(in the rows, 128 means zero)
One turn or mirror swaps these rows in pairs. Which row does each one swap with?
The rows were stretched afterwards, more along some directions than others.
vukam: [151 141 125 123 110 109 120 106 137 159 156 145 117 121 106 105 107]
suzil: [141 136 115 128 150  76 135 106 162 152 139 132 134 136 122 119 126]
fevop: [122 113 103 157 126  95 120 111 151 147 141 137 147 151 118 107 137]
fev: [131 129  83 156 113  77 127 105 165 154 154 135 154 158 101 110 127]
feti: [134 146 127 148 121 105 135  96 159 160 150 137 120 110 108 119  99]
nol: [115 137 129 154 113  95 121  89 171 153 163 137 153 110 105 125 119]
dolut: [135 135 112 136  99 116 135 110 135 152 151 138 132 124 100 103 104]
sedeb: [146 130 105 136 106 102 129 103 155 153 138 137 134 151 108 121 115]
zot: [157 150 108 130 120  99 136 113 152 159 159 136 128 129 109 119 105]
sof: [143 138 118 138 122 113 121 120 149 152 161 132 141 134 114  95 107]
vinug: [150 125 117 130 110  98 118 122 157 146 165 128 162 167 103 101 120]
bis: [145 137 108 126 127  80 139  83 173 155 146 118 139 143 109 120 118]
Bama: [139 120 117 156 114 106 111 125 157 151 154 155 149 149 109 112 136]
nok: [111 124 106 171 111  93 114  95 165 149 161 132 150 123 112 110 127]
feba: [122 124  96 167  99 105 112  99 161 160 157 125 142 126 106 101 115]
Gez: [116 140 135 141 114  90 123  86 170 150 165 123 147 107 105 120 109]
Nofad: [136 138 119 130 119 113 132  91 158 154 147 131 121 109 113 123 116]
pap: [141 136 123 134 140 104 133 104 151 155 143 130 119 116 128 119 117]
bog: [150 144 101 125 114  96 137 104 144 152 156 122 114 117 113 106  96]
mek: [146 121 100 153 112  93 121 111 139 155 137 145 137 160 113 108 128]
nupom: [134 134  98 141 112 113 126 113 160 142 149 138 141 129 112 131 128]
Fega: [133 145 111 130 114 105 129  84 146 149 146 131 110 112 114 113 108]
mifik: [120 128 116 146  99 118 117 109 148 135 151 137 143 143 117 112 116]
Figo: [127 121  82 150  98  80 132 104 145 150 149 139 148 145  92 100 120]
duk: [127 143 111 122 123  92 127 100 161 144 169 117 139 130 104 105 112]
Zabi: [123 134 121 145 113 123 114 116 156 135 157 136 142 135 129 117 118]
Mabov: [123 130  88 158 121  89 132  84 162 156 138 130 140 141 110 104 121]
kunes: [131 149 128 129 115 105 131 108 165 148 162 141 137 122 108 127 104]
tagu: [121 132 121 149 124  91 114 111 162 141 157 127 151 149 119 105 117]
tez: [126 121 121 140 111 112 105 122 159 142 168 128 154 140 109 100 126]
Vurab: [128 139 116 153 114  93 134  84 151 157 139 145 133 129 108 123 115]
fal: [124 127 118 144  99 100 105 110 145 144 169 137 149 135  98  94 119]
dabu: [133 141 121 136 130 127 132 118 147 140 150 145 125 111 130 123 116]
bevum: [131 137 115 129 131 125 134 125 155 147 146 141 135 114 119 116 115]
mepap: [138 139 121 134 117 109 116 126 167 144 173 130 154 117 106 124 121]
Mut: [138 138 102 144  85 106 121  91 139 157 167 128 130 135  93 100 105]
Tubeb: [130 140  96 149 115  95 144  88 162 155 151 137 128 116 117 129 104]
nali: [140 138 141 142 109 104 120 107 164 150 167 136 135 122 103 120 111]
zeron: [119 133 108 165  86  88 112  90 169 157 169 132 151 140  94 113 110]
detut: [110 122 102 170 111  92 119 103 166 147 148 136 148 151 106 104 121]
Vaz: [120 127 115 148 119  92 129  98 172 139 144 138 141 143 109 125 130]
vozed: [115 130  97 149 111  86 125  90 163 149 156 107 138 132 108  96 109]
pobiz: [124 126 104 157 107  93 121 115 164 147 174 135 159 136 108 110 111]
Tivut: [126 126 100 142 112  84 113  92 155 153 150 133 134 144 106  99 124]
vam: [137 130 125 130 122  80 120 111 176 152 161 126 160 142  99 114 118]
bedib: [142 140 121 136 143  97 131 100 173 154 143 139 121 119 124 131 126]

Gez swaps with mifik
Figo swaps with bog
zeron swaps with kunes
Tivut swaps with vukam

One turn or mirror swaps these rows in pairs. Which row does each one swap with?
The rows were stretched afterwards, more along some directions than others.
zariz: [122  80 108 119 127 148 116 145 147 123 147 135 137 133 124 117]
kipa: [155  97 113 115 126 114 121 160 133 129 128 122 137 127 111 126]
kip: [134 107 126  98 148 120 132 146 119 104 147 100 139 122 129 128]
murus: [140 127 118 134  95 129 134 140 151 129 162 125 148 133 128 127]
fisi: [135 130 135 120 127 114 125 133 127 142 143 146 138 150 129 133]
Tirin: [125 117 151 112 119 120 111 141 123 118 139 162 143 152 124 113]
pek: [116  94 108 134 122 131 110 131 136 108 132 101 131 109 139 140]
Sodi: [135 139 123 115 133 120 145 128 124 112 166 102 151 122 146 163]
Pilum: [123 126 135 120 124 119 110 137 133 122 125 110 121 125 114 136]
Lefun: [119 106 107 129 120 138 131 127 132 124 128 150 142 138 120 135]
Toki: [115 117 128 134 115 151 114 119 128 144 125 150 137 129 131 117]
terit: [122  91 116 111 133 114 111 139 142 142 136 128 116 123 129 125]
Nad: [ 95  99 133 110 138 127 115 120 148 117 145 125 117 127 134 135]
vama: [127 106 135 127 116 124 106 135 125 102 138 142 143 129 129 143]
sanuf: [136 125 134 138  98 134 133 137 118 134 162 125 159 125 148 105]
fuzez: [108  87 131 119 116 136 106 148 150 107 162 137 137 128 133 138]
fafeb: [132 121 110 125 127 143 125 125 121  98 124 121 146 129 117 161]
pidu: [125 133 126 119 122 136 115 143 123  94 147 129 150 141 125 176]
tuv: [112 112 110 103 141 112 128 139 139 115 129 104 119 124 111 151]
Zis: [130 108 128  97 134 131 112 151 116 124 133 126 139 129 107 130]
rebif: [135 123 127 110 126 118 129 142 141 102 109 117 132 124 119 133]
banan: [127 110 138 115 139 130 129 134 116 114 151 146 143 146 142 118]
Gebe: [115  98 132 125 119 134 115 150 129 110 127 116 122 110 140 110]
Lopar: [158 104 118 117 132 118 133 174 136  88 141 129 149 142 127 137]
Bub: [101 119 121 142 121 141 111 111 128 129 156 116 133 131 140 159]
leg: [151 141 123 135 109 113 126 129 123 123 146 125 150 144 115 158]
Zosa: [139 134 120 119 132 130 133 147 110 125 140 132 151 150 135 127]
bab: [130  87 118 109 134 120 123 164 135 125 140 120 132 129 136  98]
zok: [122 117 125 110 142 136 140 144 137 125 168 134 144 143 142 143]
buzef: [106 145 145 134 111 147 130 118 117 126 158 115 144 125 143 138]
Fabo: [139  87 129 131 122 115 118 157 140 108 164 134 130 139 131 141]
dubem: [133 122 141 120 125 122 113 146 116 134 160 150 143 150 144 121]
Ziga: [115 115 126 122 125 152 123 128 135 139 125 152 131 141 120 136]
Zitid: [108 110 141 116 126 129 107 126 128 123 168 117 135 123 117 162]
zope: [125 117 136 113 129 111 112 161 115 129 141 110 115 129 136 119]
tuvup: [150 109 131 115 120 114 114 162 123 119 163 112 147 130 124 126]
sil: [125 150 122 108 142 123 127 133 124 100 129 124 137 150 133 151]
nek: [132 142 117 115 127 115 120 152 133 125 129 131 115 146 130 144]

tuv swaps with Lefun
dubem swaps with tuvup
nek swaps with murus

